In the data rows, 128 means zero.
Here are some numbered points:
array([137, 133, 122,  95, 126, 134, 113, 143, 173, 114, 161, 146, 103, 134,
       154, 161, 124, 152, 105, 141, 107, 171, 128,  86, 133, 135, 165, 141,
        94, 127, 115, 145, 120, 125, 124, 151, 128, 146, 101, 135, 140, 120,
       127, 119, 126, 137, 112, 129]) 0
array([186, 119, 178, 124, 102, 148,  74, 128,  98, 154, 174,  95, 134, 115,
       131,  65, 155,  86, 134, 107, 181, 191, 116, 163, 174,  82,  79, 113,
       144, 140, 162, 159,  95, 169, 147, 117, 157,  96,  75, 121, 107,  82,
       139, 155, 196, 124, 146, 134]) 1
array([212, 115, 130, 146,  69, 169,  56, 128,  99, 151, 177, 126, 143, 139,
       108,  80, 168,  78, 143, 133, 190, 156, 184, 177, 146, 107,  74, 108,
       140, 155, 152, 155,  81, 194, 153, 128, 160, 127, 110, 126, 108,  65,
       148, 157, 169,  92, 125, 142]) 2
array([116, 143, 127, 133, 111, 122, 139, 122, 130, 134,  90, 151, 123, 155,
        64, 136, 103, 141, 147, 156, 108, 151, 129, 111, 100, 147, 159, 136,
       169,  86, 157, 108, 138, 125,  93, 128, 120, 164, 134, 129, 117, 137,
       165, 127, 108, 115, 103,  90]) 3
array([ 66,  85, 105, 139, 134,  95, 185, 107, 177,  99,  45, 144, 116, 143,
       106, 153,  61, 190, 142, 175,  63, 181, 132,  76, 101, 194, 103, 141,
       152,  73, 136, 129,  99,  67, 132, 178,  31, 160, 163,  65, 164, 156,
       145, 162, 125, 177,  92, 121]) 4
array([124, 141,  97, 148, 135,  80, 122, 108, 121, 115, 115, 156, 166, 118,
       164, 155, 106, 111, 154, 118, 117,  94, 128, 157, 105, 155, 128,  90,
        90, 170,  84, 117, 143, 123, 149, 136, 123, 121, 174, 144, 131, 150,
       105, 109,  91, 158, 116,  97]) 5
array([137, 178, 158,  42,  73, 231, 149, 255, 117, 222,  92,  66,  64,  56,
       114,  41, 242, 201,  22, 166,  91,  72, 175, 101, 203,  42, 113, 212,
       136, 104, 139, 219, 210, 168, 133,   4, 121,  52, 103,  72, 176, 191,
       196,   9, 177,  11, 214, 201]) 6
array([115,  74, 114, 125, 169, 126, 174,  95, 196,  76, 160, 110,  81, 114,
       125, 137, 152, 138, 152,  73, 134, 149,  95,  97, 101, 129, 184, 175,
       118, 160, 121, 132, 105, 118, 136, 188, 124, 151, 105, 156,  88, 108,
       119, 137, 105, 180, 103, 154]) 7
array([103, 147, 129, 139, 125,  91, 112, 135, 106, 142, 124, 127, 150, 110,
       176, 142, 106, 116, 111, 140, 145,  84, 127, 165, 168, 140, 114,  77,
       123, 146, 104, 122, 121, 131, 105, 126, 105,  83, 121, 114, 156, 116,
       111, 144, 128, 152, 144, 123]) 8
array([108, 104, 126, 146, 145,  97, 115,  88, 120, 112, 128, 152, 129, 177,
       127, 174, 100, 121, 156, 135, 110, 176, 127, 100, 108, 171, 118, 132,
        63, 115, 130,  82, 124, 113, 201, 147,  21, 187, 163, 139, 147, 129,
        77, 172, 107, 181, 105, 120]) 9
New points follow, each followed by the number of its nearest point above by angle.
array([135, 103, 121, 110, 111, 158, 165, 178, 159, 121, 142, 123,  68, 109,
       106, 111, 137, 170, 101, 101,  96, 155, 166,  65, 114,  95, 143, 169,
       136, 153, 132, 157, 133, 149, 170, 115, 141, 133, 116, 142,  99, 128,
       137,  74, 130, 109, 167, 123]) 6
array([136, 170, 182, 146,  92, 151, 105, 159,  83, 138, 112, 135,  88, 169,
        71, 108, 130, 117, 129, 141, 140, 115, 105, 176, 116, 115, 135, 122,
       176,  97, 168, 131, 178, 127, 115, 108, 178, 166, 139, 124,  90, 122,
       179, 169, 122,  82, 114, 111]) 3
array([192, 142, 169,  88,  93, 173,  96, 182,  76, 204, 104,  66, 138, 142,
       107,  85, 182, 148, 118, 192, 144,  98, 155, 159, 133,  84, 116, 149,
       140,  94, 185, 184, 126, 132, 206, 100, 136, 103, 108,  64, 169, 144,
       137,  79, 188,  63, 194, 195]) 6
array([157,  81, 113, 151, 120, 158, 108, 128, 163, 155, 155,  96, 170, 133,
       148, 129, 139,  98, 135, 180, 158,  83, 185, 184, 118, 151,  93, 100,
       137, 130, 118, 148,  80, 111,  88, 146, 155, 107, 120,  86, 181,  94,
        84, 139, 164, 118, 139, 185]) 2
array([159,  95, 136, 155, 128, 147, 118, 107, 143, 137, 152, 127, 157, 161,
       126, 143, 155,  85, 140, 162, 156, 108, 159, 164,  93, 157, 113,  99,
       124, 116, 123, 127,  97, 130,  82, 149, 144, 145, 116, 103, 146, 108,
        88, 137, 152, 130, 122, 165]) 2
array([129, 107, 106, 141, 131, 123, 103, 140, 104, 100, 138, 151, 143, 149,
       149, 172, 106, 120, 137, 135, 117, 161, 181,  88, 126, 143, 112, 118,
        88, 163, 116, 109, 123, 120, 140, 146,  99, 158, 158, 157, 146, 127,
        82, 138,  93, 125, 137, 111]) 9
array([152, 125, 164, 132, 106, 127,  98, 103, 141, 119, 146, 143, 132, 141,
        88, 136, 119, 107, 144, 147, 160, 145, 120, 159, 111, 132, 153, 124,
       133,  97, 137, 109, 111, 128, 120, 142, 137, 164, 106, 120, 104, 118,
       137, 161, 153, 160, 114, 132]) 2
array([115, 140, 141, 119, 145, 133, 129, 109, 119, 133, 123, 116, 110, 157,
        86, 133, 117, 115, 135, 121, 117, 119, 103, 153, 115, 130, 133, 114,
       131,  79, 137,  90, 162, 123, 100, 128, 116, 158, 135, 121, 132, 144,
       134, 169, 100, 128, 102, 140]) 3
array([106, 141,  52, 116, 161,  74, 163,  94, 165, 104,  80, 196, 178,  97,
       176, 180,  92, 165, 137, 110,  47, 118, 120,  84, 128, 178, 164, 143,
       102, 145,  59, 126, 135,  98, 164, 137, 135, 131, 177, 156, 135, 184,
       153,  80,  84, 166,  89,  79]) 5
array([ 96,  84, 110, 144, 176, 125, 133,  93, 129, 102, 158, 112, 130, 123,
       139, 127,  91, 121, 150, 110, 137, 144, 120, 124, 116, 136,  74, 108,
       114, 143, 126,  87, 121, 125, 126, 155, 100, 143, 144, 138, 143, 119,
        85, 169,  97, 128, 119, 140]) 9
array([145,  98, 130, 104,  95, 193, 187, 200, 154, 150, 151,  99,  37,  83,
        94,  75, 172, 177,  82,  92,  99, 170, 185,  42, 131,  58, 117, 199,
       142, 187, 138, 190, 110, 173, 168,  82, 148, 106, 117, 124,  87, 112,
       136,  49, 167,  62, 191, 140]) 6
array([162, 134, 148, 109,  62, 192, 107, 176, 131, 167, 127, 113,  73,  96,
        71,  87, 167, 141, 103, 139, 154, 146, 163, 110, 121,  74, 118, 161,
       137, 144, 153, 156, 119, 191, 178,  91, 168, 122, 100,  99,  92, 104,
       167,  87, 162,  79, 183, 151]) 6
array([124, 176, 148,  75, 103, 155, 136, 187, 126, 161, 129, 114, 114,  90,
       118, 103, 167, 141,  86, 157,  97, 101, 138, 128, 173,  92, 175, 158,
       136,  80, 119, 178, 206, 129,  86,  75, 132, 102,  90, 106, 164, 183,
       160, 104, 131,  96, 155, 151]) 6
array([113, 111, 121, 133, 122, 109, 107, 123, 151, 141, 104, 111, 131, 110,
       157, 132,  66, 119, 115, 161, 128, 103, 113, 178, 144, 147,  93,  92,
       129,  91, 119, 130, 123, 106, 128, 148, 103, 111, 127,  75, 186, 125,
       122, 176, 139, 164, 132, 159]) 8
array([104, 204,  88,  41, 139, 164, 164, 159, 189, 137, 157, 131, 121,  46,
       194, 144, 161, 169,  59,  98,  52,  80, 127, 122, 194, 111, 194, 177,
        90, 118,  41, 190, 189,  97,  68,  87, 143,  71, 112, 119, 182, 198,
       138,  99, 105, 125, 143, 150]) 6
array([114, 143, 152, 137, 150, 136, 123, 105, 112, 123, 164, 109, 132, 142,
       101,  89, 100,  95, 136, 107, 165, 129,  85, 146, 112, 105,  96,  97,
       149, 121, 153,  95, 139, 144,  73, 128, 152, 145, 105, 141, 111, 111,
       111, 143, 129,  98, 120, 115]) 1
array([157, 151, 150,  95,  91, 202, 133, 167, 117, 177, 157,  86, 103, 100,
       115,  45, 159, 124,  75,  86, 154, 156, 123,  94, 168,  47,  74, 159,
       139, 133, 153, 149, 138, 192, 139,  62, 133,  78,  84, 116, 125, 123,
       139, 108, 168,  62, 191, 143]) 6
array([131, 180, 152, 142, 151, 109, 112,  93, 102, 142, 159, 136, 139, 184,
       136, 147, 141, 112, 133, 142, 161, 169,  87, 116, 123, 141, 126, 109,
        92, 119, 143,  91, 101, 147, 116, 134,  77, 137, 109, 151, 116,  90,
        74, 133, 130, 146, 117,  95]) 9
array([101, 120,  89, 124, 147,  93, 158, 104, 155, 105,  73, 179, 170, 112,
       120, 170, 102, 165, 148, 130,  69, 130, 114,  91, 125, 177, 177, 150,
       131, 102,  95, 114, 129, 103, 146, 149, 122, 146, 152, 134, 124, 166,
       178, 123, 100, 162, 100, 101]) 4
array([208, 137, 159,  97, 113, 161,  99, 164,  78, 206,  99,  61, 146, 162,
       110, 101, 162, 141, 133, 193, 140,  94, 159, 184, 118,  88, 128, 129,
       151,  58, 179, 173, 113, 101, 225, 114, 131, 104, 111,  81, 190, 150,
       105, 119, 182,  84, 192, 204]) 6
